One vector is turned by the same rotation once a tick. Each row is the vector after some number of ticks, and that number follows the row.
The counts run from 0 to 228.
[106  95 117 161 127 176 103 118 139 106 141  83 135 171 110 127 101 109
 109 168 103 125 130 140  99 125 158 128 131 154 146 168 100  68 116 127
 108  95 166  92 130 129  97 139 117  99 121 142 141 110 123 116 163 132
 121 120  91 146 129 141 113 127 112 112 131 143  51 130  90  65 147  82
 140 128 117  87 137 147  96 104 144  67 113 163 140 156 165] -> 110
[110 106  85 122 111 150 166 144 133 101 108 160 123  95 120 102 123  89
 115 153 146 123 140 185 133 129 149 115 129 163 120  91  97 155 169 168
 140 142 166 148 120 117 101 117 130 102  98  80 139 128 142 102  97  81
  98 121 138 152 115 113 109 144 137  85 152 100 104 108 160 130 113  85
 109 117 127 104  94  88  93 144 147 115  74 147 192 126  95] -> 220
[118  78 114 170 106 163 124 133 147 112 127 113 127 120 110 129 124  78
 101 155 148  92 117 169 155 105 159 102 140 170 116  99 103 120 142 173
 138 121 148 119 131 147 118 137  99 137  95 125 158 109 113  97 101 104
 121  99 155 135 152 111 119  91 134  68 148 115  81 118  83  72 128 117
 140 161 180 100 129 103  79 147 163  85 117 158 164 136 136] -> 121
[107 121 103 109 125 163 127 152 114 140 130  82 139 146 102 132 133 145
 114 175 103 141 150 149  90 144 152  91 142 158 141 131  89 104 132 141
 102 116 187 126 107 119  85 131 129  68 122 107 100 126 151 143 156  98
  80 127  79 173 120 153 123 153  96 153 143 129 123 146 142 124 147  77
 138  76  68 123 120 120  86  95 142  98 115 148 150 163 139] -> 60
[119 128 114 167 118 129  94 184 119 178 149 134 123 142 113 112 151 120
 106 178 117 155 131 151 115 130 141  91 122 123 126 133 112  94 107 116
  98 170 161 141 132 147 135 115 118  98 126 104 128 113 117 151 127 178
 109 160  74 143 147 148 124  84  63 149 138 112 161 145 147  96 143 109
 136  81 148 171 134 130 123  89 133 109 149  74  83 184 167] -> 148
[ 95 121 145 119 119 173  96 134 103 143 172 121 122 134  84 106  87 127
 106 143 107 140 153 169 150 154 148 137 109 114 174 166 125  75  90 134
 111 113 157 115 177 145 115 141 119 113 142 123 121 119 130 138 159 162
 142 115  97 157 112 147 124 118  65 152 152 108 125 129 101  77 154  77
 155 134 132  79 121 109 124  65 117  75 122 114 115 156 133] -> 16
[ 94  91 103 153 137 164 139 153 130 132 111 157 117 126 113 108  96  93
 139 167 145 134 123 174 134 138 160 127 131 145 102 149 129 171 162 148
 141 174 133 158 147  98  84 120 125 112 140 115 156 129 134  68 126 132
 145 127 135 149 151 128 122 133  88  67 171  74 105  85 177 121 109  94
 127 134 179 113  79 107  93 150 142  90 103  87 144 123 106] -> 214
[112 128  72 126 103 132 133 164 129 128 125 138 118 121  83 109 155  99
 131 162 123 162 170 179  99 146 136  98 118 160 124 116 127 122 156 134
 105 137 169 167 111 115  95 125 114  74 129  68 133 130 140 137 110 132
  93 151  95 181 109 135 120 125  78 147 109 105 169 135 171 143 126  92
 124  84 101 172 101 109 118 116 142 111  97  98 126 184 143] -> 54
[109 129 143 116 105 145 118 121 106 128 159 129 143 116 100  94 109 127
  78 131 101 144 166 176 155 150 143 141 107 122 173 139 112  69 104 126
 102 104 175 100 156 163 130 127 130 102 108  95 119 115 136 162 136 138
 110 118  82 150  73 140 121 116 118 172 133 128 114 135  94  79 152  68
 130 102  95  77 141 105 132  75 110  99  93 166 143 161 126] -> 11
[116 131 168 161 133 114 129 155 100 167 130 180 129 116 142  59 111 124
 111 143 123 172  99 186 168 147 133 162 117 100 140 166 114 134 139 112
 124 169 147 124 148 128 151  84 156 118  92  90 144 127 127 142 104 179
 130 141  91 121 105 108 134 122 136 115 160  88 125  90 146 101 115  74
 116  90 155 100 118 134 150 127  92 117  99 102 132 124  93] -> 178
[112 131 161 139 136 111 143 150 102 144 141 183 107 133 128  67 101 114
 124 135 125 190 108 195 140 149 145 153  97 108 148 170 109 131 138 107
 136 161 144 122 146 116 147 102 155 104  93  85 148 125 127 142 107 178
 135 163  98 127 105 112 112 132 125 117 144  89 119  79 157 110 101  52
 114  97 144  99  96 128 141 121 107 108  98  95 132 133  95] -> 179
[109  87 119 196 113 169  87 147 139 139 135 109 124 134  96 123 126  86
 122 168 139  96 110 157 163 121 152 116 147 150 116 138 127 112 128 153
 117 134 134 130 143 136 109 131  95 147 130 146 155 119 106  99 116 155
 141  98 137 142 169 120 141  85  93  74 147  97 107 126  90  67 147 136
 165 168 200 118 130 128 100 134 144  71 134 109 121 143 153] -> 117
[113 145 113 142  94 142  90 148 135 101 165 112  96 145  53 100 135  84
 143 148 127 140 135 189 139 141 129 127 105 151 169 147 114  62 114 147
 121  86 156 123 132 139 140 137 106 117 123 107 134 129 116 159  98 178
 116 120 109 172 119 103 121 118  98 125  87 123 144 154  93  99 157  90
 165 155 121 111 116 144 147  90 123  70 113 114 125 174 154] -> 101
[ 99 110 139 143 131 150 109 125 110 142 144 133 135 150 112 101  90 128
 103 151  93 171 163 157 114 156 146 152 106 112 151 192 134  84 114  94
  92 128 162 108 156 132  99 125 136  88 136 111 144 112 134 130 166 169
 137 145  67 148  89 152 119 120  78 160 139 120  94 107 128  83 129  65
 126  89 115 105 124 131 127  89 116  88 101 120 102 170 148] -> 14
[117  70 109 168 110 165 131 129 153 104 128 113 112 144 104 136 116  72
 118 156 148 110 125 169 121 110 165 105 127 178 113 116 106 123 148 153
 141 118 142 119 118 127 110 152  94 118 104 125 169 108 111  90 112 119
 128 122 156 140 158 115 106  93 119  67 139 115  75 102 107  81 112 103
 135 160 177 109 107 110  74 152 174  79 118 144 154 145 142] -> 120
[129 123  80 158 103 104 144 157 147 117 118 168 120 111 133  99 158  87
  97 161 125 150 150 168  95 111 140 110 114 148 121  87  94 106 150 126
 118 162 176 134 105 152 136 105 125  84  84  66 147 109 120 142  93 124
  74 173  90 128 105 122  96 102 128 121 120 128 105 135 159 106 119  96
  88  66 116 160 132 118 114 122 147 132  97 139 136 169 148] -> 139
[112 142 158 113 124 121 144 150 105 132 156 178  93 133 106  74  96 111
 128 127 131 181 114 202 146 147 147 145  85 119 164 151  98 123 122 130
 152 143 150 126 147 125 160 120 142 108  94  82 138 123 131 148 103 171
 128 158 117 131 110 105 100 134 116 121 140  94 125  94 148 113 102  45
 122 125 141  83  87 114 141 109 113 102 105  98 139 131  88] -> 180
[ 97  95 114 170 140 171 120 155 118 156 107 153 133 110 125 102 102 105
 134 174 137 124 115 165 159 140 148 137 148 133  96 150 134 166 153 149
 123 182 138 162 157 106  87 104 128 131 141 124 151 133 128  71 127 136
 146 106 120 142 148 132 140 126  86  72 182  71 115  99 165 113 135 115
 141 128 190 113  99 117 104 148 128  91 106  82 137 117 112] -> 213
[128 107 128 152 101 139 100 170 115 185 152 102 141 123  97 139 162 128
  87 159 127 126 143 165 145 132 149  64 133 142 124 104 115 101 112 138
  97 131 156 131 121 163 134 140  93 106 116 101 127 106 117 159 114 149
 102 126 109 160 140 145 136  63  81 159 138 108 178 144  97  86 141 124
 152 106 145 167 143  93 102 106 143 107 158 113 106 189 161] -> 152
[109 126  85 163 123 132 140 163 122 133  84 169 144  82 149  73 143 107
 116 168 124 133 129 169 150 134 132 140 152 136 109 112 108 149 172 146
 108 175 169 152 123 126  96  70 149 110 102  82 134 135 141 110 105 101
  93 120  82 137 102 124 136 150 136  97 156  95 110 128 174 126 144 101
 105  70 118 128 124 125 122 138 116 127  70 132 170 119 111] -> 223
[119 108 165 168 160 142 138 158 105 156 106 110 134 170 143  99 119 133
 135 170 128 159  54 163 121 139 156 126 151 152 114 181  80 166 162 118
 132 136 143 117  97  82 109  97 150 108  91 125 137 134 137 118 120 137
 122 125 105 144 146 110 141 157 149  82 159  92  97  90 149 119 114  76
 143 102 133  96 100 155  98 162 127  91 116 120 160 113  96] -> 79
[113  89 142 127 130 166 136 152 113 155 128  66 124 170  82 153 134 129
 130 159 140 135 109 170 108 142 168  67 145 182 120 146 101 151 151 147
 124  99 144 134  90  97  96 160 100  91 116 121 131 125 135 125 126 115
 116 114 139 183 160 128 137 121 101 116 139  94 151 106 120 123 114  96
 169 140 135 132  87 103  68 148 157  78 142 123 144 163 122] -> 70
[101 130 131 112 106 153 116 124 109 128 153 133 139 111 101  93 106 127
  90 136 100 144 168 174 154 155 139 148 112 119 172 144 117  70 108 133
 101 106 176 104 160 153 113 125 132 101 118  96 116 121 141 153 139 134
 111 115  81 154  75 137 125 132 107 166 140 125 112 137 101  81 157  65
 131 104  93  73 139 107 132  74 108  97  86 156 144 154 125] -> 191
[105  63 128 132 121 189 138 101 122 124 123 106 147 134 110 142  91 113
  85 143 124 122 170 164 132 144 167 120 129 154 128 144 129 125 143 139
 110 106 153 113 142 132  75 155 105  96 127 118 152 107 136  88 152  97
 134 105 132 154 105 150 116 107 104 124 164 114  78  89 105  78 113  89
 131 129 136  89 112  78  72 133 152  84 100 168 155 152 128] -> 25
[120  89 185 179 148 145 113 166  92 215 129 116 144 156 140 123 115 150
 100 166 128 148  83 149 146 136 162 102 146 120 109 168 111 150 126 111
 116 167 132 122 130 126 126 117 129 115 109 134 140 114 118 127 139 164
 141 130 106 126 162 142 144  87  99 115 182  84 133  89 124  83 116 104
 148 102 184 126 118 117  95 138 129  98 155  91 108 139 124] -> 163
[125 126  81 138 100 116 146 166 150 101 146 179  89 114 106  99 140  65
 123 154 145 140 131 188 113 107 148  96  97 156 135  79  85 115 138 158
 154 160 165 147 124 143 159 123 116 104  86  74 143 111 113 131  78 135
  92 167 135 128 144 103  81 107 115  86 124 114 120 129 154 116 113  86
 106 124 152 132 106 111 110 118 160 116 110 110 146 149 128] -> 135
[108 147 112 138 105 133 103 143 137  95 165 118  87 167  61  97 124  81
 155 146 126 162 133 185 111 144 138 135  89 153 167 166 108  72 120 128
 128  90 157 123 126 121 136 142 118  99 122 106 142 126 120 154 111 182
 117 145 100 166 119 108 109 134  96 123  87 123 126 139 123 107 136  70
 151 143 115 117 103 156 145  96 131  70 112 110 124 173 152] -> 100
[126 135 148 141 110 124 138 157 115 118 135 130 104 128  86  92 146  94
 145 134 158 137  86 213 168 137 139 116 121 164 145 122  91 138 157 161
 152 106 143 132 104 114 156 120 121 126  80  92 139 139 125 151  58 145
 106 106 141 163 132  75 129 131 159  85 115  86 155 112 116 124 122  85
 159 153 143 101  95 128 130 148 122  93 109 120 174 131  91] -> 86
[ 91  76 117 158 147 187 130 126 120 141 104 127 147 138 141 118  82 124
 111 173 112 133 130 145 121 137 165 140 149 136 106 170 122 145 151 131
 113 156 148 127 150 104  63 118 131 110 135 134 146 126 136  71 168 111
 142 117 106 138 130 152 128 141  94  93 184  95  61  92 149  95 127  87
 124 108 151  90 107 116  86 136 139  86  99 130 150 122 118] -> 209
[119 132 167 171 140 135 115 176 102 164 126 120 121 133 116  78 137 116
 147 158 141 135  52 183 180 139 136 124 152 144 124 157  93 152 148 150
 139 142 136 133 116 106 139  94 138 140  95 122 127 147 125 139  85 155
 121  97 115 150 154  91 158 142 145  76 154  75 148 110 126 116 143 103
 166 138 165  92 105 150 131 147 107  91 123  96 158 114  91] -> 82
[ 88  96 126 134 136 193 124 142 113 140 134 129 124 117 117 109  83 120
 120 166 127 109 111 161 166 132 163 126 144 135 130 139 105 136 124 175
 137 159 148 136 166 118  94 120 130 136 137 136 123 130 137  85 151 108
 135  92 129 141 154 136 129 144  92  79 195  85  91 116 134  99 150  92
 150 151 170  60 104 107  88 113 133  81 111 115 165  98 100] -> 211
